Each row is where one point has got to under a steady rotation. How many steps took it there?
The counts run from 0 to 208.
0, -12, 10, -17, -17, 12, 5, -35, -16, -10, 10, -20, -7, 8, 1, 22, 21, -2, 12, -20, 5, 29, 28, -5, -7, 8, 14, 12, 28, 11, 19, 30, -13, 5, 19, -16, -20, 7, 18, 20, -20, -10, -3, 5, -29, -28, -13, 19, -18, -27, 8, -17, -12, 28, 6 -> 45
17, -4, 6, -12, -24, 12, -5, -24, -25, -20, 4, -13, -10, -3, 7, 18, 25, -3, 22, -15, 14, 22, 34, -8, -12, 6, 11, 3, 36, 10, 19, 32, -9, 9, 12, -11, -33, 7, 20, 15, -6, -12, -3, 9, -28, -29, -7, 5, -14, -28, -1, -19, -7, 14, 2 -> 197
-1, -1, 0, -26, 6, 7, 0, -33, -13, -24, -16, -3, -20, 10, 0, 11, 27, 11, 7, -16, 10, 18, 20, -6, -12, 20, 6, -10, 25, -2, -2, 35, -19, 19, 21, -5, -28, -7, 4, -1, -34, -6, -4, 1, -24, -28, -31, 13, -30, -15, 18, -19, -17, 4, -9 -> 79
2, -20, 15, -16, -7, 18, -13, -17, -23, -13, 13, 1, 1, 2, 15, 12, 30, -11, 8, -11, -6, 17, 17, -8, -26, 30, 9, 22, 25, 4, 22, 34, 2, -4, 19, -9, -20, 5, 2, 22, -21, -15, 2, 11, -18, -29, -25, 19, -14, -34, 9, 5, -20, 28, -5 -> 135
9, -4, 0, -13, -3, 15, -20, -24, -24, -6, -2, 10, 10, -2, 14, 13, 27, -5, -6, -13, 0, 18, 26, 0, -21, 17, 14, 13, 34, 7, 16, 32, -5, 3, 18, 5, -34, 6, 1, 14, -27, 1, 0, 13, -27, -26, -23, 16, -26, -32, 18, 3, -29, 7, -2 -> 96
3, -11, 5, -18, -3, 6, -18, -28, -16, -4, 5, 0, -17, 3, 11, 0, 22, -22, 23, -26, -1, 17, 12, -13, -22, 38, 5, 7, 31, -13, 8, 41, -8, 4, 10, -17, -19, 5, 5, 13, -12, -20, -11, 1, -24, -36, -23, 14, -19, -22, 2, -10, -7, 17, -14 -> 130
-2, -16, 19, -18, -9, 7, -1, -25, -14, -35, 7, -11, -12, 3, -12, 23, 33, 21, 4, -3, 11, 25, 29, -3, -17, 20, 12, 1, 12, 7, 12, 29, -3, 6, 27, -5, -23, -12, 8, 7, -45, -7, -1, 5, -7, -20, -32, 12, -22, -23, 15, -5, -20, 17, -1 -> 73
7, 3, 1, -24, 3, 13, -16, -35, -25, -7, -18, 3, -2, -1, 20, 8, 19, -8, 3, -15, 8, 20, 11, -5, -14, 22, 7, 2, 33, 2, 3, 41, -16, 11, 18, -1, -30, 4, 6, 11, -14, -4, -6, 6, -24, -30, -21, 13, -31, -27, 19, -5, -23, 8, -15 -> 168
7, -24, 7, -27, 3, 0, -1, -32, -18, -34, -6, -14, -24, -1, -4, 13, 18, 18, 21, -25, 16, 32, 29, -3, -17, 14, 14, -8, 27, 9, 14, 31, -12, 10, 2, -9, -12, -3, 0, 13, -23, -2, -9, -2, -17, -35, -34, 1, -25, -15, 17, -11, 0, 5, -6 -> 149
5, -5, -1, -13, -15, 10, -4, -26, -24, -15, -11, 4, -20, 1, 9, 8, 41, -5, 25, -22, 0, 10, 27, -14, -19, 26, 5, -3, 34, -1, 6, 34, -9, 17, 12, -10, -32, 3, 6, 2, -15, -18, -3, 6, -33, -30, -13, 9, -17, -14, 2, -23, -3, 8, -7 -> 119
3, -12, 8, -15, -12, 14, -3, -33, -30, -2, -9, 0, -13, -7, 16, 4, 30, -11, 17, -21, -5, 26, 24, -7, -20, 14, 13, 5, 45, 6, 19, 44, -11, 7, 8, -3, -20, 12, 3, 15, -2, -19, -7, 11, -26, -32, -10, 16, -16, -28, 8, -2, 0, 13, -1 -> 208
11, -7, 23, -14, -8, 12, -33, -18, -17, -9, 11, -3, -6, -5, 5, 8, 17, -11, 0, -9, 4, 19, 19, -14, -24, 28, 13, 10, 30, 2, 9, 39, 4, -8, 20, -3, -33, -7, 13, 13, -19, -12, -7, 10, -8, -22, -27, 10, -25, -36, 7, 7, -36, 10, -10 -> 174
9, -1, 21, -12, -20, 19, 0, -29, -26, -11, 1, -9, -11, 3, 20, 14, 28, -13, 16, -12, 0, 26, 26, -12, -13, 20, 17, 4, 29, 7, 9, 43, -5, 2, 18, -9, -18, 3, 19, 13, -2, -24, -3, 11, -19, -24, -9, 17, -6, -33, -1, -2, -13, 20, -5 -> 125
5, -5, -9, -17, -9, 14, -1, -27, -22, -21, -9, 0, -15, 5, 11, 13, 40, 2, 17, -21, 2, 15, 29, -10, -13, 20, 6, 3, 28, 1, 11, 25, -12, 19, 15, -10, -33, 8, 6, 6, -29, -12, 5, 6, -44, -30, -12, 12, -20, -13, 8, -23, -12, 9, 0 -> 118
13, -6, 17, -13, -12, 11, -22, -10, -17, -21, 5, 1, -10, 1, 0, 18, 37, 0, -1, -11, -4, 14, 37, -12, -23, 24, 19, 6, 20, 2, 10, 26, 5, -2, 17, 0, -30, -6, 4, 4, -40, -7, 7, 17, -23, -17, -30, 7, -17, -23, 11, 4, -33, 1, 0 -> 184
-4, -9, 14, -23, 3, 1, -21, -30, -1, 5, 7, -3, -14, 6, -5, 9, 9, -7, -3, -23, 2, 29, 24, -4, -18, 26, 13, 4, 25, -5, 1, 37, -10, 0, 17, -7, -27, -12, 5, 8, -29, -5, -12, 4, -15, -26, -39, 14, -34, -25, 14, -3, -31, 7, -3 -> 172
14, -6, 21, -13, -6, 5, -30, -9, -12, -13, 2, 2, -18, 1, 5, 9, 31, -8, 3, -20, -8, 16, 35, -16, -27, 29, 19, 2, 23, -6, 3, 37, 3, -7, 12, -3, -27, -9, 3, 3, -32, -10, -2, 12, -19, -17, -35, 7, -19, -19, 6, 6, -31, -5, -8 -> 102
13, -10, 13, -9, -17, 5, -19, -7, -15, -24, 5, 3, -27, -2, -4, 12, 44, 0, 18, -13, -6, 10, 36, -19, -28, 28, 12, -2, 21, -4, 5, 31, 5, 2, 11, -7, -30, -8, 3, 2, -31, -20, 0, 9, -24, -21, -29, 2, -14, -15, -2, -8, -19, 1, -7 -> 31
6, 1, 8, -16, -19, 12, -8, -36, -28, -18, -1, -8, 0, -7, -1, 15, 21, 4, 7, -10, 21, 27, 22, 0, -12, 2, 6, -2, 35, 15, 16, 34, -10, 10, 22, 0, -39, -6, 20, 10, -8, -6, -12, 10, -10, -30, -10, 11, -24, -37, 9, -8, -14, 14, 2 -> 5
-1, -19, 23, -14, -14, 12, -4, -28, -32, -5, 4, -1, -5, -8, 9, 9, 29, -4, 12, -9, -7, 26, 20, -3, -25, 20, 15, 7, 31, 10, 19, 44, 0, -4, 15, -3, -15, 1, 5, 15, -7, -24, -9, 14, -9, -28, -16, 21, -12, -40, 8, 11, -7, 21, 0 -> 54
-21, -17, 9, -19, -7, 5, -1, -33, -7, 2, 13, 0, -16, 9, -12, 8, 31, -5, 11, -21, -8, 23, 23, -4, -22, 29, 11, 7, 19, -5, 10, 35, -5, 7, 19, -11, -16, -5, 2, 11, -31, -21, -11, 3, -16, -30, -32, 27, -21, -26, 8, -12, -10, 22, 3 -> 51
-8, -29, -3, -24, 10, 2, -9, -25, -19, -13, 0, 6, -10, 1, 1, 9, 29, 5, 15, -25, -3, 26, 22, 1, -26, 23, 10, 7, 28, 1, 21, 29, -10, 10, 6, -9, -11, 4, -15, 17, -33, -3, -5, 3, -26, -35, -34, 14, -26, -15, 18, -4, -6, 11, -2 -> 139
0, -3, -1, -25, -5, 3, -12, -41, -16, -1, -3, -5, -10, -6, -6, 5, 9, -1, 12, -25, 18, 31, 22, 2, -15, 7, 6, 0, 43, 7, 10, 38, -19, 13, 10, -4, -35, -4, 13, 15, -6, 1, -18, 1, -19, -38, -21, 10, -32, -31, 14, -12, -8, 6, -1 -> 88
-1, -6, 2, -18, -7, 6, -2, -35, -25, -18, -10, -3, -17, -11, -6, 6, 30, 12, 17, -11, 23, 22, 17, -1, -18, 17, 0, -14, 36, 4, 8, 37, -15, 21, 15, -5, -32, -10, 11, 7, -10, -9, -15, 1, -11, -36, -19, 5, -24, -24, 11, -14, 2, 10, -4 -> 159
9, -14, 19, -10, -30, 4, -4, -17, -20, -20, 9, -13, -20, -4, -9, 22, 41, 12, 11, -13, -2, 25, 50, -8, -19, 5, 22, 2, 28, 9, 14, 31, 1, -2, 10, -6, -20, -5, 12, 8, -28, -16, -2, 13, -19, -17, -25, 6, -11, -23, 0, -2, -11, 3, 11 -> 33
8, -4, -1, -14, -21, 8, 1, -34, -20, -14, 4, -12, -12, -1, -3, 16, 23, 2, 20, -27, 12, 25, 38, -5, -10, 3, 10, 2, 38, 11, 19, 26, -14, 13, 8, -12, -33, 2, 18, 17, -10, -9, -4, 7, -31, -32, -10, 8, -19, -24, 1, -24, -3, 13, 7 -> 198
11, -19, 11, -19, -6, 1, -17, -20, -21, -35, -1, -3, -24, -8, -8, 3, 28, 8, 25, -12, 18, 14, 16, -10, -28, 35, 1, -7, 23, -2, 12, 34, -2, 6, 11, -10, -26, -13, 1, 6, -20, -9, -8, 0, -7, -31, -35, -1, -21, -19, 10, -10, -8, 8, -13 -> 70
22, -11, 5, -12, -10, 14, -25, -11, -26, -20, 4, -4, 0, -5, 15, 19, 24, -3, 6, -17, 2, 15, 32, -12, -22, 20, 15, 17, 28, 9, 25, 26, 1, -5, 11, -5, -34, 6, 3, 17, -24, -2, 8, 13, -34, -25, -21, 4, -20, -28, 10, -2, -30, 8, -5 -> 25
-16, -21, 4, -17, -9, -3, -1, -34, -8, 4, 14, 0, -22, 4, -15, 2, 27, -3, 18, -26, -5, 28, 24, -2, -21, 20, 9, 1, 29, -2, 13, 38, -10, 11, 16, -12, -19, -7, 3, 12, -18, -18, -18, -1, -16, -34, -27, 19, -19, -22, 3, -16, 0, 19, 4 -> 50
1, -24, 14, -17, -1, 6, -16, -16, -23, -23, -1, 7, -25, -2, 4, 0, 35, -2, 20, -14, -6, 14, 14, -11, -37, 39, 5, 0, 24, -7, 11, 39, 3, 0, 12, -6, -11, -6, -10, 7, -25, -16, -5, 3, -16, -30, -39, 10, -18, -18, 10, 4, -7, 8, -13 -> 141
1, -25, 25, -16, -11, 2, -13, -18, -21, -22, 2, -1, -25, -9, -4, 3, 34, 6, 20, -15, -5, 20, 24, -9, -36, 31, 11, -4, 26, -2, 13, 43, 6, -4, 9, -5, -7, -9, -4, 6, -17, -21, -10, 9, -6, -26, -34, 8, -14, -20, 8, 9, -4, 7, -9 -> 142
